Here are some points:
[ 17   7  12  13  16   3  15  18   4  20   9   3  16  18  12  16   3   7  -2   4 -11   0  -8   4 -10   5  12   6  -4]
[  9  17   6  -1  -9  -9  -5 -12 -16 -18 -12  -2  -4  -8  -2  15   9  24  22  24  25  32  17  19  21  -1   5  -8  -6]
[-10 -13  -9  -3 -16  -7 -15 -12   1 -10   8  20   7  20  22  16  22  18  25  38  30  42  34  41  32  59  62  34  36]
[-20  -4  -7 -19 -20 -14 -20  -4 -18   3  -3   8  16  14  16  41  17  21  36  34  23  19  41  25  35  26  31  25  28]
[ 10 -10  -7  11   2  20  -1  -5  18 -33  32   5   2  21  34  42  55  22  41  29  51  28  40  27  35  31  38  36  17]
[ -2   4   7   9   8   3  -1   2   0  -8 -13 -14 -12 -20 -26 -27 -26 -35 -36 -32 -36 -37 -39 -38 -36 -32 -36 -29 -26]
[-10 -14 -38 -22 -27 -16 -11  14  -7  11  10  23  16  19  16  30  20  42  28  26  54  22  34  40  41  25  17  30  18]
[ -1   1   1   2  -3  -2  -6  -1  -8  -7 -15 -12 -14 -19 -12 -17 -14 -22 -21 -21 -17 -14 -19 -16 -14 -16 -11  -9  -6]
[ -6 -25  10 -24   5  10 -15  27  28   4  13   9   7  20  24  41  40  42  19  11  27  35  21  47  32  41  22  22  35]
[  9   8  15  10  11   5  19  15  15  -1  11  -1  15  -6  -2 -14 -13 -17 -15 -19 -15 -12  -4  -9  -6  -8 -10  -6 -10]
[-10  -8 -11 -16 -18 -17 -17 -20 -21 -28 -26 -26 -27 -31 -32 -29 -27 -28 -24 -24 -27 -20 -26 -21 -23 -22 -24 -20 -20]
[ 12  10  11   4   6   0   2  -3  -7 -12 -15 -19 -26 -26 -30 -32 -28 -32 -32 -30 -30 -27 -26 -28 -27 -29 -24 -33 -34]
[ 13  11  15  19   8  15   6  11  14   9  -8   2   1  -4   6 -11  -4  -1   3  -6  -6   5  -7 -13  -4 -11  -8  -9 -23]
[  3   9  12   8  12  12  10  11   6   3   8   2  -6 -20 -18 -23 -30 -33 -34 -33 -39 -29 -31 -27 -20 -20 -26 -17 -11]
[  9  -5  14  12 -14 -10  -1 -17   9  -6   2  22   5  20  25  14  18  29  30  28  27  19  22  13  23   9  14   5   8]
[ -4   2 -16 -17 -11  -1  -5  -3  -3   4   8  18  11  12   3  20  13  12  15  23  19  20  16  14  14   2  -6  11  -4]
[ -6 -16  -2   0   3  22  -9   2  20  27  11  55  21  46  18  35  38  32  44  21  63  64  40  64  64  77  39  26  23]
[  0 -16 -10 -11 -36  -6  -9 -13  -2  -6   7  15  19  11  18  17  30  15  17   9  24  39  40  42  39  43  47  25  17]
[ 14  24  15  10  13   6   5   3  -4  -8 -10  -9 -16 -11 -13 -14 -11 -17 -22 -18 -26 -26 -25 -31 -27 -34 -36 -37 -32]
[-11 -14  -9  -1  -1   3  25  23  19  31  21  12  35   5  14  10   2   7  -7  -7 -13 -12  -8   6  -7   4  15  15  18]
[ 12 -17  -1  -3 -26   2   0   8  -3  -6  21  15  66  26  33  -2  26  45  31  42  35  50  25  33  24   7  40  54  46]
[ 25  21  21  22  14  12  10   9   8   2   3  -8 -15 -12 -23 -22 -25 -30 -29 -37 -37 -39 -49 -46 -46 -42 -41 -41 -35]
[ 10  11   8   8   5   0   4   2  -4  -3  -9 -13  -9 -11 -20 -15 -14 -17 -17 -17 -11 -22 -14 -15 -18 -10 -21 -14 -20]
[-30 -29   1  -7 -14 -12  17  14  17  32  32  -8  14  38  35   6  40   6  17  39  35  19  43  57  53  52  46  50  37]
[ -1  -3  -1  -4  -2  -3  -5  -8  -8 -10 -14 -18 -17 -23 -23 -24 -20 -23 -19 -16 -22 -20 -20 -22 -16 -15 -22 -26 -29]
[-12 -23 -12  13  -1  26   0  22  -5   7  28  15   3  32  35  19  35  35  53  38  34  31  24  16  19  15  19  11  24]
[ 18  13  17  13  17  11   8   5  -2  -8 -11 -10 -17 -18 -18 -21 -21 -20 -23 -27 -27 -30 -29 -32 -31 -31 -20 -27 -22]
[  4   1   0  -5  -8 -11 -16 -20 -16 -27 -30 -33 -29 -32 -32 -32 -31 -33 -33 -30 -31 -30 -32 -33 -31 -32 -33 -35 -32]
[ -8 -11   7 -10  -2  -8 -24  -6  -7 -13  -1 -15   0   3  17   1  20  13  13  19  16  26  11   9  24  20  30  18  17]
[ -8 -10   0  -6 -16   1  12  -1  -1   2  19  14  10  14   7  18  -7  27   0  17   9  30  33  27  11  25  36  25  39]
[-13  -8  -4 -10  -1  -6  -3  -8  -7  -6   1   8  10  -3   8  11   1   5  -5  -7  -2   4   7 -17  -3  -2   4   5   6]
[  6   3   8   7  10   9   6  10   7   9  -2  -2 -13 -15 -20 -25 -30 -34 -34 -39 -43 -46 -40 -46 -37 -37 -29 -20 -18]
[ -5 -13 -14  -9 -16 -14 -19 -18 -13 -14  -7   3  -9   6   0   5  13  14  24  19  31  18  28  29  17  29  31  21  24]
[  7   9   4  16  -5   0   8   7   3   9   9  16   9  18  11  13  16   6   9  -7  -4  -8  -9  -5   3 -10  -9  14  10]
[-18 -32  -7 -17 -18 -15   7   7 -24   6   2  16  28  16  18  11  25  30  35  38   9  34  34  52  31  18  22  35  36]
[-24 -13  -8   2   6  -6  -5   6  -7   6   2  20  27  24  29  28  36  32  42  45  22  19  35  18  36  24  34  15  47]
[-30 -14 -15 -32 -17 -31  15  -1 -11  -2   8  23   9  11  38  34  33  39  49  44  33  56  36  51  26  27  23  28  11]
[  3   5  11   5   4   5   9   4   7   1   5  -4   1  -6  -9 -10  -9 -12 -10  -4  -8  -8 -18  -7  -4 -15  -8  -9  -9]
[-11 -13 -19 -23 -10 -24  -2  -9  -4   0 -11   5   7   6   8   6  13  21  20  21  16  20  15  15  11  11  -1  10  18]
[ 12 -27  -3 -14   3  17  12  -1  14  20  -6   3   1  22  18  16  43  24  45  44  33  30  37  34  54  40  42  78  22]
[ -2  19 -11 -26 -14 -14 -14   0  12   2  16   0  16  22  37  37  38  26  45  38  22  38  48  19  31  21  30  24   3]
[-12   5  13   0   0 -12 -25  -4   2  31  20  -4  27  18  36   5  29  37  45  47  55  66  50  64  39  42  54  34  41]
[-11  -8  -7 -12   2 -17 -11   3  11   6   2  -2  21  28   8  23  28  37  18  27  17  15  26  31  27  21  24  20   9]
[-15  10   5   5   5  33  25 -19  36  78  60  70  24  56  11  87  42  50  93  61  87  96  73  96  72  69  33  76  42]
[  1  -1  -4  -5  -6  -9 -10 -10 -15 -18 -22 -25 -29 -32 -35 -34 -40 -42 -48 -50 -51 -55 -56 -59 -54 -53 -45 -41 -34]
[  7  10   8   2   2  -2  -5 -11 -16 -17 -20 -22 -20 -26 -23 -26 -25 -28 -28 -30 -28 -33 -33 -30 -35 -36 -34 -30 -30]
[-26   0 -11  -5  -5  15   8  -7  22 -17   6   1  28  55  58  28  75  90  99  45  93  65  95  34  87  69  35  30  21]
[-16  22  -8  11   3  10  16  14  22  40  -4  23  41  26  36  16  28  59   2  30  43  29  32   9  36  26  58  27  28]
[ 23  10  14  11   4  10   7   0  -3  -6  -8  -2 -10 -24 -10  -8 -10  -7  -7  -3   6  -1   0   6   6  -7  -4  -4 -16]
[  8   8  10  14  19  13  12  12   8   2  -1   3  -6  -6 -13 -15 -21 -27 -32 -39 -40 -42 -50 -41 -45 -41 -33 -31 -27]
[-16 -15 -20  -1 -15  -9  -5 -13   3  -1   0  16   1  14  13  32  23  17  22  25  27  32  32  39  28  33  43  12  19]
[-28  -3 -36 -15 -31 -22 -28  -5 -15  -1  26  24  32  48  31  31  37  52  39  81  20  50  62  91  75  58  37  93  33]
[  6  10  10   9  10   9   5   4   1  -3 -11 -11 -14 -18 -23 -24 -30 -29 -32 -36 -40 -36 -34 -36 -36 -34 -33 -28 -24]
[-22 -29 -22 -29 -21 -10 -12 -12  -3  -6   0   2  10  -5  17  13  30  15  25  34  16  26  25  37  26  21  21  17  13]
[-14  -2   4 -10   4  -9 -16  -6  -8   3   2  -1  15  10  26   8  15   8  27  12  14   9  26   3   7   3   2  10  13]
[ 14  22  21  16  22  14  10   9   9   8   6   5  -2   0  -1   0  -1  -3 -10  -4 -11   1 -15  -7  -9  -9 -11 -10 -16]
[ 15  23  19  18  20  12  12   6  -3  -4  -5 -10 -17 -17 -23 -25 -33 -36 -43 -46 -41 -46 -48 -51 -48 -46 -39 -40 -26]
[ 16  13   3  22  14  20  20   5  11   9   5   5   3  13  -1   7   2  -5  -6   1 -14 -11   3  -1  -8 -11 -10 -10 -14]
[  5  -2  -1  -7  -6  -8 -14 -14 -15 -15 -16 -17 -16 -14 -17 -21  -9 -16 -12  -9  -6  -9 -10  -5 -10 -13 -20 -35 -33]
[ -5  -3  -4  -5  -5 -10  -9 -15 -16 -22 -28 -27 -29 -34 -34 -34 -40 -37 -39 -41 -43 -45 -45 -44 -40 -37 -36 -34 -29]
[-10  -7 -20 -19 -16 -24  -5  -7  -8  -2   1   0   6  16  17  13  31  13  40  19  22  51  56  42  34  34  34  33  34]
[ -4 -31   8 -29 -37  -6  -4 -31  -6  10  30  19  11  27  60  62  20  32  29  67  52  75  51  57  41  61  51  35  43]
[ 20  13  16  18  18  13  11  13   6   7  -6  -7   1 -12 -16 -11 -21 -21 -23 -28 -30 -29 -35 -37 -36 -30 -33 -27 -26]
[ 12  16  11   3   5   2  -6  -8  -8 -11 -16 -13 -11 -18 -13 -22 -15 -23 -24 -28 -31 -32 -34 -40 -44 -42 -41 -39 -29]
[  2   3  -3  -8  -8  -9 -15 -16 -16 -21 -23 -23 -18 -22 -14  -8  -7   1   2   4   7   8   6   6  -2  -4 -14 -13 -30]
[-14  -8 -21  -4  -5 -15  -8  -7  -6  -4 -10  -2   1   3   7  -2  -3   2   1  -3   5  -1  -8   0  -6  -8   4   9   4]
[ -4 -12 -15 -21 -15 -19 -10 -12 -10 -13  -4   9  16   6  14  22  24  22  32  26  30  31  23  16  21  16  14  17   8]
[ 17  13  14  11   9   2  -3  -7 -12 -17 -23 -27 -25 -33 -32 -37 -38 -41 -43 -50 -52 -58 -60 -61 -62 -57 -57 -53 -41]
[-30   3 -10 -10 -10   1 -11 -18  -6  14  13   9  30  26  10  42  42  39  58  22  31  45  21  16  27   9  19  17  10]
[-15 -16 -11 -17 -16 -24  -8  -9  -9   7  -4 -12  -7  -4  12   9  15  22   9  18   9  11  20   6  21  21  20  18  24]
[ 17  24  24  19  24  21  21  18   7   3  -2  -4 -14 -18 -23 -29 -27 -36 -33 -43 -44 -43 -45 -44 -44 -37 -33 -31 -29]
[ -7  -9 -10 -11 -14 -16 -13 -18 -20 -20 -19 -22 -21 -23 -20 -16 -16 -15 -15 -14 -14 -20 -15 -18 -19 -20 -18 -21 -18]
[-17   4 -18  -3  -1 -14   2  -1 -11  10  -5  -3  22   5  26   1  17  36  48  39  48  26  49  40  49  35  43  35  50]
[  4  10  17   9  10  14   2   0   3   0  -9  -7 -11 -14 -14 -14 -14 -16 -13 -13 -23 -20 -15 -20 -18 -14 -10 -18  -7]
[ 17  17  16  10   8   5  -1  -2  -6 -10 -15 -18 -19 -25 -28 -27 -30 -31 -40 -40 -43 -45 -48 -48 -49 -49 -46 -45 -39]
[  2   7   8  -3 -10 -11  12   9  15  11  14  28  14  21  15  15  26  31  29   1  19  16  25  22  19   6  10  29  16]
[-13  -7 -13  -1   1 -15  -3   7   2   7  26  18  20   9  13  23  28  21  22   0  -7   3 -10  -1  -3   6  10   9  10]
[ 17  20  17  11   4  -3  -7 -13 -17 -19 -22 -19 -24 -23 -29 -13 -13 -12 -11 -13 -18 -19 -18 -20 -22 -24 -25 -25 -22]
[ -8  -4  -9  -8  -4  -2  -6   0  -8  -4  -4 -17  -8  -8  -7  -7  -7 -11 -11  -1  -5  -6   0   4   0  -1  -4 -10 -10]
[  3   3   0  -1  -3  -4  -7 -11 -15 -12 -18 -24 -22 -27 -26 -30 -38 -35 -34 -37 -37 -41 -38 -40 -36 -31 -31 -29 -24]
[ 19  20  22  18  20  16  19  10   5   1  -8  -8 -13 -20 -25 -29 -30 -30 -35 -36 -41 -41 -46 -44 -43 -39 -40 -39 -36]
10 more points follow, each with its number after it:
[ 20  26  24  21  23  16  17   3   3   8  -4  -9 -10 -16 -10 -18 -22 -20 -17 -18 -23 -18 -24 -16 -23 -18 -14 -10 -16] 0
[  7   4  11   8   7   5   6   5  -3  -6  -8 -12 -16 -24 -26 -32 -37 -37 -39 -41 -44 -45 -44 -41 -39 -38 -34 -33 -28] 1
[ 16  16  19  25  13  18  15   9  11   8   0   4  -3 -10 -10 -10 -10 -22 -23 -31 -35 -33 -33 -37 -36 -37 -29 -31 -23] 2
[-2 10 -6 -3 -2  3 24 19  4 14 11  5  9  4  7 -1  4  1 10  8 -1  9  7 15 15 12 15 -6 -8] 3
[-2 -9 -2  3  2  6  8 -3 -1 16 23 14 31 17 28 28 20 29 16 24 27 15 17 34 24  6 30 43 32] 4
[-1 10 -5 -1 -4 -3  3  7 -8 12 26 19  3 31 27 41 39 34 56 41 56 43 43 22 53 16 42 22 19] 5
[  2   3   4  -3   5   2   4  -4  -2  -5  -2  -4 -13  -3   0  -7  -4  -3   6   9   0   7  -3  -3  -6  -7  -9 -18 -19] 6
[ 14  -6   1 -11  -8  11 -12   7   7  17  12   7   0  15   7   8  11  10  12  21  10   8   0  -6   6  -5   1   1   7] 7
[  5 -35 -32  -5 -23 -30  27  25  22  21   7  10   3  36   6  41  30  32  40  12  43  29  32  50  24  17  29  23  32] 8
[  2 -16 -18  15  -3  36  -9  25  14  16  25  48  21  21  44  37  21  21  21  45  44  25  20  31  27  38  29  27  59] 9
Which three of these numbered points are nearest to each point below by angle, seen from the average point of the first points? Their numbers follow each, nearest first.
[ 20  17  11  16  19  16  24  18  18  13  10  11   3  -8  -6 -16 -23 -22 -31 -33 -38 -42 -44 -46 -36 -37 -35 -34 -30] > 2 1 0
[ 1  6 -5 -2 -1  8  2  3  7  4 15  8 12  0 18  0  9  0  8  5  2  3  0  3  4  3  6 -7 -8] > 3 7 9
[ 17  16   6   3   1  -4  -7  -8 -11 -16 -18 -18 -11 -19 -13 -12  -7  -3   1  -4  -1  -7   1  -5 -13 -12 -18 -20 -31] > 6 1 0
[  5  19   7  10  -5   0  -3 -20 -12 -11   1 -13  20  26   0  14  13  17  31  25  33  36  44  26  46  20  43  29   0] > 5 4 8
[ -5  -8  17  -6  -7   4 -14   6   3   8   5  10   4  19  11  21  24  23  24  16  34  25  21  13  28   5  10   9   2] > 5 4 9
[-24   0  15   0   5 -15   2   6  -7  15   8  -5  29  10  -1   1  31  27   8  29  21  18  23  38  27  14  28  36  26] > 4 5 8
[  5   6   3   2   7  -7  -3  -1  -6 -11  -8  -5   1   2  -6  -5  -3   3  -7   3   2   1  -7  -5  -4 -15  -8 -17 -24] > 6 1 2
[ -4  -7  -4   0   6  -9  -3  -2  -7  -4  -8  -8  -9 -14 -14 -17 -22 -20 -25 -24 -25 -25 -22 -19 -21 -19 -20 -13 -15] > 1 2 0
[ 16  17  13  14  12  14   9  11   0   1   8   6  -1 -10  -8  -8 -21 -20 -21 -18 -20 -24 -15 -22 -23 -32 -23 -22 -15] > 2 0 1
[ -1  13  18 -35  -8 -16   6  -5   4  20  25  24  -2  20  30  25  18  43  34   3  73  40  52  62  65  27  41  38  28] > 5 4 8
[ 20  12  13   8  13   6   0   1   1  -2 -15  -1  -9  -5  -5  -2  -4   0  -3 -10 -11 -17 -13 -17 -14 -21 -20 -20 -28] > 2 0 1
[  5   7   3   3   1  -2  -5 -10 -15 -19 -23 -29 -31 -36 -42 -44 -47 -47 -50 -54 -51 -53 -53 -51 -50 -45 -42 -39 -32] > 1 2 0
[-27 -29 -26 -23 -23 -18 -11  -5  16   1  -1  13   8  -2  13   7   8   7  20  -1  11  16  21   9  20  22  23  18  27] > 8 9 4
[ 11   6   6   8  -3   4  -4  -8  -7 -12  -4  -6  -7 -14  -8  -9  -7  -6  -8   2  -4   1   2  -2  -5  -7  -9 -20 -12] > 6 1 0
[  5  -5   0 -11  13  11 -10  14   8  -2  26  16  17  17  18  26  21   3   7  31  26  17  23   4  13  42   4  15  13] > 9 5 4
[-24 -10  11  21  -6   5   7 -26 -10 -12  14  15   2  35  18  37  52  35  44  35  61  56  51  49  61  25  46  61  17] > 5 4 8
[ 29  19  23  22  20  24  18  15  10   2   4  -3  -2  -8 -13 -11 -21 -18 -24 -21 -25 -23 -27 -33 -33 -31 -34 -33 -28] > 2 0 1
[ -5   3   5 -18   1  -6  -1  -3  -8  -4  -7   1  16  11  18  10   1   7  -4   8   8   0   3  -2   2  -7   0  15  16] > 4 9 7
[-10  -6  -2  -6  -5  -3  -8  -2 -11  -6 -11 -16 -10 -16 -19 -15 -18 -16 -18 -20 -18 -12 -12 -11 -15  -8 -21 -13 -17] > 1 2 0
[ 10  10  11  17  14  14  10  -4   6  -2  -2 -12  -6  -5  -8  -4   3  -8  -2   3   2  -4 -14 -11   1  -1   0   1  -6] > 0 2 1
[ -5  -4  -5  -7 -11 -12 -16 -18 -21 -24 -28 -30 -31 -36 -39 -38 -35 -35 -35 -32 -33 -30 -30 -26 -26 -25 -26 -24 -25] > 1 0 2
[ 17  15  14  14  22  19  21  12  12   6  -2   0  -3 -16 -14 -16 -22 -12 -17 -16 -23 -17 -17 -18 -17 -16 -12 -11  -9] > 0 2 1
[ -8 -17  -5 -14 -15  -7  -8   0  -2   1  -2   4   2   0   0   5   7   4  15  12   6  11  15  -7   2   7  17  12   6] > 8 5 9
[-12 -65 -51 -19 -12   8   0  27 -29  33  32 -20  41  29  35  16  49  21  71  28  37 106  49  74  44  56  36  41  65] > 8 5 4
[-12 -26 -20 -27  -6 -18 -31 -20 -12 -23  10   0   7  10  11  27  41  45  50  69  60  49  52  61  44  49  29  32  26] > 5 8 4
[-13  13  -7  -3   2  -1   4  18   3   3  14   6   4   1  -2   3  -6  -6   2  12   4  -4   2   5   9  15   8   5   8] > 3 9 4
[ -5 -12  -1  -7   5  12   9   2  -6  -2   1  13  -5   0   3   2   9   9  24  15  28  40  29  27  23  29  40  23   0] > 5 4 9
[-24  16   4  20   3  19  15   7  12  32  43  32  48  50  45  22  30  29  43  52  74  27  39  35  31  20  46  48  46] > 4 5 9
[ 18  30  29  16  17  22  13  14  12   7  -2   9   4  -3   4   9   2  -1   8  -8  -1 -10 -10 -20 -21 -14 -20 -24 -17] > 2 0 1
[ 2  5 25 25 21 21 15  5 17 15  7  7 -3 -4  4 -7 -8 -6 -1 -2  3  1  8 14  7 -2  1  6 -7] > 0 2 3
[ -4   2   8 -24 -14  29  20  41  45  17  27  52   6  50  40  24  24   1  33  30  11  -4  12  25  25  31  10  23  14] > 9 4 5
[-16 -25  -2 -11 -21 -30   2  -2  23   8  -2  29  16  26  21   0   9  15  38  34  26  31  23  23  29  24  38  30  33] > 8 5 4
[  1   7   3   4   2   1  -1  -8 -10 -13 -20 -22 -26 -30 -31 -34 -38 -36 -37 -39 -40 -39 -36 -39 -36 -31 -31 -29 -26] > 1 2 0
Now 10 new points, numbered from 0 again:
[ 18  20  18  18  19  12  10   6   2  -3 -11 -15 -18 -21 -29 -32 -38 -38 -41 -44 -49 -47 -49 -49 -50 -47 -45 -41 -33] 0
[  3  12  10   8  14   9  10   8   7   0  -7  -7 -12 -17 -23 -30 -34 -37 -45 -46 -47 -49 -50 -49 -42 -43 -39 -28 -23] 1
[ -2  10  16   0   9  13  18  14  21  22  15  12   8   6   7   0  -5  -1  -8 -15  -9 -18 -18 -24  -7 -14 -20 -24 -16] 2
[ -4  -4   0  -6  -4  -3  -5  -8  -9  -9 -16 -17 -20 -27 -32 -34 -37 -42 -44 -44 -47 -44 -47 -44 -42 -40 -36 -33 -26] 3
[-28 -19 -18  -2 -14  -5 -13 -16   1   3  12   0   3  16  -1  14  19  10   9  14   6   1  15  22   8   7   6  17  16] 4
[  2   6   5   6  10   4   0  -3   1  -6  -9 -11 -13 -20 -22 -27 -30 -33 -38 -43 -41 -50 -49 -48 -45 -42 -38 -29 -25] 5
[-21  -6  -7  -5  -9   9 -11   7  18  21  18  -1  23  15  19  28  24   3  19  23   8   7  13   2  -4  22  25  31  11] 6
[-30 -28 -24 -19 -15 -15 -17  -1   0 -19  -2  -4  -6  -2   8  -4   9   6   0  11  16   4  12   0  14   9   9   6   4] 7
[ 10  -5 -13 -21   0   7  22  48  37  19  36  33 -25   3  16  25  24  34  46  11  42  32  35  29  42  31  56  34  46] 8
[  0  -5   1  11   8   3   6  11  12  14   3  -3   1  -7  -8 -19 -20 -21 -22 -25 -22 -19 -25 -18 -22 -11 -17 -21 -20] 9
The same question for these:
[ 11  12  10  10   9   4   2  -3  -9 -15 -20 -24 -30 -36 -42 -46 -51 -56 -61 -64 -67 -70 -70 -71 -69 -63 -58 -54 -47] > 5 3 0
[  5   5   2   7  11  13  35  42  35  30  22  19  14  18  13   6  -1 -16  -2 -10   4   1 -16 -14 -13 -15 -21 -10   6] > 2 9 1
[-10  -9  -4  -3  -5 -11 -11  -3  -3 -11  -2   3  20  10  18  10  11   5   7  10   6  15   3   6  -6  13   8  17   9] > 6 4 7
[  5   3   1   0  -3  -5  -9 -15 -20 -20 -24 -25 -27 -30 -32 -29 -27 -30 -33 -35 -35 -35 -37 -34 -36 -36 -33 -33 -23] > 3 5 0
[  7  23   6  18  23  15  17  14  16  20   5   3  -7  -2 -11 -16 -11 -18 -13 -13 -13 -15 -15 -23 -17 -11 -13 -12  -4] > 9 0 1
[  5  16  14  13  20  11  16  11  13   3   7   6  -2   2 -10  -3  -9 -20 -15 -12 -12   8  -1  -7  -1   4  -4   8   5] > 9 1 0
[ 21  21  18  20  18   5   7   2   2  -4  -7 -12  -9 -11 -16 -22 -18 -21 -20 -19 -24 -21 -25 -24 -19 -21 -22 -28 -22] > 0 1 5
[-11 -21 -14  -7 -23 -10 -10  -8 -13  -4   1   0  10   6  13  11  24  13  20  10   3   7  15  10   6  10   1   1  12] > 4 7 6
[  9  11  15  21  19  21  19  10  19   9   4   2 -12  -7 -11 -19 -18 -19 -23 -18 -21 -21 -23  -9  -3 -13  -9  -3  -9] > 9 1 0
[ 17  13  10   8  10   2   3   5  -1   0  -7  -1  -7  -4  -8  -4 -10  -8  -6  -5 -14  -8  -9  -4  -6  -6 -12 -15 -18] > 0 1 5
[  5  12  14  10  16  14  13  12   9   7   2  -5 -13 -19 -26 -33 -39 -42 -49 -49 -56 -54 -53 -55 -47 -49 -39 -33 -34] > 1 0 5
[-20 -29 -19 -18 -23 -25 -22 -24 -15 -19 -13  -7 -16 -22 -11   1   3  -1   6   6   7  20  22  17  21  21   8   5  -3] > 7 4 8
[ 27  23 -23 -18  36  28   5  19  51  70  36  -7  57  88  30  74  33  87  14  51  68  17  39  55  45  62  16  98  12] > 6 8 4
[-17  -9  -8 -19  -9 -21 -12   0  -9  -4   6  19   4   8  15  14  32   9   9  31  10  11  21  15   7   2  11  17   0] > 4 7 6
[ 22  21  24  21  17  10   8   1 -12  -7  -6 -19 -13 -19 -18 -20 -26 -23 -17 -21 -25 -26 -22 -26 -26 -24 -27 -23 -19] > 0 1 5
[ -6  12  -9  18  -1   4   2  19 -11  -3  11  18 -15  -1  24  32   8  31  18  27  24  51  34  29  29  33  54  14  28] > 8 6 4
[ 12  16  18  14  15  12   9   4  -1  -8 -12 -18 -23 -29 -36 -40 -45 -52 -59 -65 -68 -72 -72 -73 -70 -68 -64 -58 -50] > 5 0 1
[  0  -3  -1  -6  -6  -5  -8  -6  -7 -13 -15 -15 -18 -22 -23 -19 -24 -23 -24 -25 -21 -23 -16 -16 -21 -22 -22 -23 -24] > 3 5 0
[ 23  30  22  22  17  14   8   6   9  -7  -5 -10 -16 -21 -21 -26 -23 -30 -34 -37 -38 -39 -43 -41 -39 -41 -39 -34 -35] > 0 1 5
[  3  -2 -14  -7 -15 -17 -12 -20  -8 -12  12   7  13   1  10  19  19  24   9  17  28  25  27  28   9  -8  11  18  17] > 4 8 7
[ -6  -7  -7 -14  -9 -16   5   4  -1  -8  10  -7   0  14  13  13  17  13   4   3   6   0  16   6   0   5  14  26  28] > 4 6 8
[ -1   3   4   3  10  11  16   9   9   2   1  -1 -12 -18 -22 -26 -33 -38 -45 -46 -50 -50 -50 -43 -41 -33 -31 -23 -18] > 1 5 0
[ 14   6   8  19  20  20  16  10   7  16  10   7  -3  -7  20  -4 -11   1   6  13  10   4   0   7  18   7   6 -12 -16] > 2 9 8
[ -5  -3  -7  -9  -9 -17 -19 -24 -25 -31 -32 -33 -36 -40 -44 -43 -45 -46 -50 -52 -54 -55 -55 -57 -56 -53 -50 -46 -42] > 3 5 0
[ 13  11  14   9  15   9  10   9   4  -4  -2 -10  -7 -18 -16 -25 -22 -28 -34 -38 -43 -43 -49 -50 -48 -47 -43 -29 -27] > 1 0 5
[ 20  22  23  14  10  10   7   0  -5 -13 -16 -16 -10 -18 -18 -22 -24 -23 -20 -25 -26 -35 -36 -31 -30 -31 -27 -18 -18] > 0 1 5
[  3  -2   6  -3   3   0   4  -3   2   1  -4   2  -7  -6 -13 -10 -20 -16 -21 -25 -23 -26 -32 -33 -31 -24 -35 -31 -26] > 5 1 0
[ 37  33  28  24  20  15  12   6   5  -4 -10 -15 -20 -25 -29 -36 -37 -38 -39 -42 -46 -48 -50 -51 -53 -53 -55 -57 -60] > 0 1 5
[ -8 -14 -16 -18  -9  -9 -12 -15  -3  -6  -4 -15 -13   3   5   9  -4   7   6  -2  -1   6  -4  -5  -4   5   6   4   5] > 7 4 3
[-13 -13 -15 -16 -17 -20 -22 -24 -20 -24 -23 -21 -19 -19 -16 -11  -9 -10  -7   0  -5   0  -3 -11  -7  -9 -12 -21 -25] > 3 5 0
[  8  -2   0   4  18   4   5   4  13  13  -5   1  -1  -3  -9   8   2  -2   8  15   3   7   5   5  10   0  -3   4 -14] > 2 9 0
[  4   9   8   2   3  -1  -2  -4 -10 -15 -16 -19 -21 -26 -31 -30 -37 -37 -40 -46 -48 -49 -52 -53 -54 -53 -45 -41 -36] > 5 3 0
[-16 -10 -18 -24 -21 -17 -18 -17 -19 -15 -11  -5  -9  -3  11  10  10  12  12  15  16  11  14  17  15   2  10   3  -2] > 7 4 8
